In the rows, zero is written as 128.
Each row of Z is roughly a mix of the hidden directions of one of a few groups.
Z (144 x 13):
[[ 82 160 128 102 139 123 116 122 148  95 115 155 149]
 [128 142 102 112  86 140  83 127 136 139 143  97 148]
 [139 152 124 119  96 120 113 154 153 133 140  71 135]
 [101 126 135 155 110 160 161 127 143 133 114  98  88]
 [160 126 132 115 101 131  82 129 166 123  93 121 119]
 [145 141 133  86 156  99  89 117 122  97 118 143 134]
 [ 91 136 119 127 176 124 151 142  98 110 156 123 145]
 [ 99 163 143  85 128 116 108 142 140 143 122 121  89]
 [110 152 156 151 124 138 169 131  84 139 154 135 120]
 [142 138 140 129  75 152 145  82 134 139 126 115 146]
 [132 108 114 117 105 113 159 137 107 120  81  96 153]
 [138  99 162 128  99 141 137  97 160 123  93 108 118]
 [117 124 125 136 155 144 155 134 100  69 141 149 122]
 [112 104 107  88 105 115 163 162 134 130 147 130 151]
 [104 150 142 122 165 130  83 120 133 165 131 152 115]
 [133 106  86 133 124 132 142 124 158 103 164  95 149]
 [116 106 144 138 115 136 153  68 132 163 131 121 137]
 [155 132 106 113  79 140 110 138  86 143 140 133 148]
 [106  97 127  70 103 114 149 139 120 116 117 121 108]
 [ 98 131 113 118 123 153 151  76 129 107 142 140 161]
 [134 120 125 127 161 166 128 139  89  93 144  95 132]
 [ 89 130 132 133 189 123 118 130 158 130 110 112 130]
 [ 93 133 129  90 144 139 137 180 134 112 102 139 134]
 [105 163 160 123 140 130 145 108 123 100 100 146 165]
 [ 92  97 135 138  91 129 151  96 145 105 105 112 125]
 [112 107 114 154 126 145 130 130 149  95 151  87 164]
 [154 118 121 122 152  89 104 147 149  93 135 155 151]
 [123 141 106 143 101  83 128 132 160 118 134 145 171]
 [138 144 155 133 108 155 136 179 153 143 102 116 110]
 [115 123 135 144 131 134 154 185 159 133 112 133  94]
 [136  96 142 119 106 141 135  99 168  85 151 135 124]
 [130 131 144 145 183 130 108  98 125 149 136 155 156]
 [ 93 144 108 148  94 124 135 123 144 173 104 108 121]
 [ 94 122 143 117 156 145 123 108 128 140 100 181 118]
 [159 106  99 136 107 114 103 113 124  93 121 170 125]
 [109 132 117 152  86 134 166 119 163 126 127  93 124]
 [102 116 162 104 141 147 154 153 151 144  88 138 135]
 [143 106 162 106 116 134  91 156 140 111 103  98 145]
 [145 134 116 108 113 126  82 149  95 119 134 133  83]
 [ 94 170 137 139 166 138 100 136 139 161 125 136 118]
 [161 108 133 132  80 116 137 106 125 148 156 112  98]
 [135 121 115 114  81 170 145 142 139 113 135  94 108]
 [116 127 120 157 167 106 123  82 127 131 148 132 164]
 [167 145 128 121  96 113  90 145 135 129 120  86 138]
 [120 129 130 104 167 122 105 151 105 161 122 169 145]
 [115 162 160 125 160 141  95 143 131 155 118 126  92]
 [117 110  94 101 106  98 138 110 128 122 179 115 137]
 [124 134 169 104 156 130 129 129 144 142  90 133  85]
 [147 121 144 135  99 130 137 130 126 139  68  89 125]
 [120 162 117 148 146 112 117 164 108 137 103 156  91]
 [105  87 106 151 115 125 151 118 170 116 136 119 156]
 [158 104  94 135 100 101 111  98 110 141 140 137 157]
 [110 153 141  79 129 137 100 129 134 138 118 115  83]
 [137  96  97 146  90 117 156  97 119 121 148 152 137]
 [107 127  74 123 117 122  95 138 125 119 166 126 153]
 [ 94 139 113  96 149 132 122 101  98 161 155 109 136]
 [144 102 156 118 112 128 127  87 141 127 166 132  89]
 [ 82 160  93 160 139 139 133 127  97 122 130 115 121]
 [113 139  97 103 103 133  71 134 124 114 134 152 117]
 [147 166  89 132 141 157 117 153 119 117 154 107 108]
 [142 126  96 153 132 133 121  83 145  93 155 103 140]
 [110 109 160 131 154 103 123 151 132 100 138 130 177]
 [144 145 171 117 164 123 103  88 117 145 113 121 115]
 [137 122 130 149 108 132 127  94 125 129 171 156  82]
 [139 123 142 168 141 138 124  71 137 108 101 119 141]
 [135 159  82 153 151 131 113 116 127 161 119 136  96]
 [180 147 142 128 118 137 136 102  99 138 168 138 122]
 [148 110 104 159 107 149  98 144 133 101 128 131 170]
 [136 127 135  81  99 120  97 166 133 142 112 107 108]
 [112 174 130 174 157 149 137 142 146 130 121 110 140]
 [137 127 153 111 143 142 159 102 169  94 103 111 118]
 [140 116 102 127 164 107 143 141 130  80 152  98 136]
 [137 135 110 120  97 122 127 157 124 147 183 143  98]
 [ 99 167 133 124 139 142 129 179 133 134  98 107 111]
 [136 132 153  86 115 125 147 101 137 112 110 142  80]
 [168  98 132 157 145 122 144 156 125 147 136  87 122]
 [163  95 114 115  99 127 113 141 114 101  99 157 148]
 [130 107 132  94 130 135 109 153 139 134 149 188 133]
 [118 151 146  94 134 141  95 127 103 169 121 100 109]
 [147 126 107 177 107 139 159 128 105 106  98 141 136]
 [108 133 154 138 157 112 111 181 123 146  97 140 129]
 [103 117 138 145 128 141 189 119 138 156 157 134 127]
 [123 123  93 150 111 105 134 128 136  87 146 162 161]
 [107 140 121 135 120 131 122 141 169 146 133  94 180]
 [114 109 133 116 124 195 124 107 121 139 127 136  96]
 [181 108 124 158  97 141 107 131 132 128 116 108 155]
 [160 143 122 142 104 148 139 116 120 173 124 136  83]
 [127 111 158 104 124 149 150 110 164 155 106 114  93]
 [106 133 148 160 126 113 115 167  87 113 127 129 161]
 [118 152 154 130 139 129 150 148 141 164 118  73 124]
 [123 112 142 111 134 195 112 111 125 143 116 117 104]
 [130  87 145 135 119 121 123 107 177 142  89 119 121]
 [115 131 157 137 122 140 179  93 154 154 117 123 146]
 [131 151 112 157 115 132 107 172  94  93 137 116 135]
 [150  99 130 110 148 130 139 139 135  93 139 148 181]
 [127 126 124 116 143 135 154 150 145  91 185 139 143]
 [175 141 140 145 111 134  92 152 125 154  96 114 130]
 [159 155 111 173 120 137 128 138 112 110 167 135 107]
 [133 114 110 149 102 120  83 144 145 155 113 164 144]
 [113 134 125 118 127 182  95 148  89 131 143 110 117]
 [134  93 148  76 103 130 118 139 131 109 102 138 105]
 [ 73 155 114  96 140 139  94 129 131 127 133 137 148]
 [126 148 144 129 167 108 111  95 109 155 147  92 117]
 [130 128 135 121 137  91 103 136 142  80  90 146 108]
 [154 157 128 119  80  85 111 121 147 112 114 134 131]
 [136 125 147  82 119 127 132  79 103 152 140 140 147]
 [157 114 131 156  78 140 154 118 132 115 143 130  93]
 [123 112  76 107  95 153 142 123 145 163 131 126 130]
 [122 104 148  87 104 131  88 121 158 138 105 140 114]
 [ 91 114 122 108 119 132 119 117 121 182  90 129 141]
 [112 116  97 133  98 161 101 128 168 108 131 146 149]
 [ 84 151 122 110 143 101 149 141 107 136 159 142  98]
 [153 152  84 105 160 109 106 108 130 116 143 151 126]
 [153 138 158 144 160 113  87 166 129 135 103 130 122]
 [150 110 111 165  95 119 172 103 119 138 143 116 142]
 [108 126 144 136 148 113  97 134 148  90  83 108 113]
 [153 118 145 102 128 139 147 139 125 183 158 145 149]
 [137 139  97 139 129 103 152 129  72 122 154 110 115]
 [160 139  81 128 100 151 118 102 123 109 152 108 121]
 [180 109 144 146 120 132 164 110 111 100 121 122 109]
 [111 104 105 119 124 125 150 159 167 167 111 152 121]
 [105 103  99 145 127 147 127 112 166 113 130  85 149]
 [143 113 165  90  93 145 124 132 129  92 123 101 126]
 [125 160 155 129 125  84 163 110  93 141 126 145 128]
 [104 163 132  99 107 110  84 144 146 155 117 129 119]
 [108 142 113 141 116 143 145 152 150  99  81 103 152]
 [ 81 156 128 125 147 129 159 119 116 106 146 130 168]
 [ 88 155 123 134 156 123 111 117 150 176 144 127 141]
 [113 141 133 165 133  88 106 123  87 118 110 154 142]
 [153 138 107 114  96 105 135 122 132 129 162  76 122]
 [ 68 109 109 126 131 128 169 119 154 118 128 126 135]
 [124 170 131 123 111  81 138 126 120  88 128 146 150]
 [129 134 119  98 149 146  75 106 111 109 110 120 157]
 [125 116  89 134 114 133 129  80 124 121 158 116 167]
 [129 166 109 150 123 139 149 185 113 115 124 114 116]
 [124 108 175 111 117 136 130  95 153 134 107 107  94]
 [ 79 111 126 155 156 114 135 140 134 142 130 128 173]
 [152 123 126 123 144 111 136 107 125  98 182  94 144]
 [159 115  89 125 122 134 140 168 164 145 150 146 129]
 [133 102 125 102 112 140 159  93 174 142 123 126 104]
 [128  88 110 147 150 183 124 131  99 121 144 132 126]
 [141 151 119 153 162 130 101 128 114 103  91 114 164]
 [ 98 123 120  94 111 126 169 156 131 103 149 114 103]
 [143 156 112 135  95 103 119 152  89 101 157 116 136]]
One row of each group comes first, with its name. Which group is each row after those in?
[120 123 151 179 122 110 123 112 125  78 115 113 125] | <78>
[120 134 130 107 129 109 139 146 103 185 159 125 101] | <16>
[149 100 120 155 143 137 160 100 121  93 129 135 165] | <36>

[135 105 131 114 164 128 133 112  88 153 133 135  81] | <36>
[134 119 156 141 112 137 170  77 138 142 135 129  99] | <78>
[140 136 121 148 133 103 138  86 112 138 160  79 129] | <16>
[ 89 170 108 151 170 133 115 129 135 130 149 138 137] | <16>
[108 137 110 153 121 135 122 190 121 150 102 132 113] | <78>
[135 134 148 112 122 136 153 147 141  90 158  89  95] | <16>
[144 165 145 116 115  66 139 119 130 134 120 110 141] | <36>
[119 142  97 163 155 128 158 130 116 111 154 142 167] | <16>
[139 118 140 117 153 107 158 137 173 135 125  88 101] | <36>
[165 142 100 163 155 114 101 115 132 104 154 127 141] | <78>
[126 156 108 184 147 120 136  96 108 146 135 113 139] | <16>
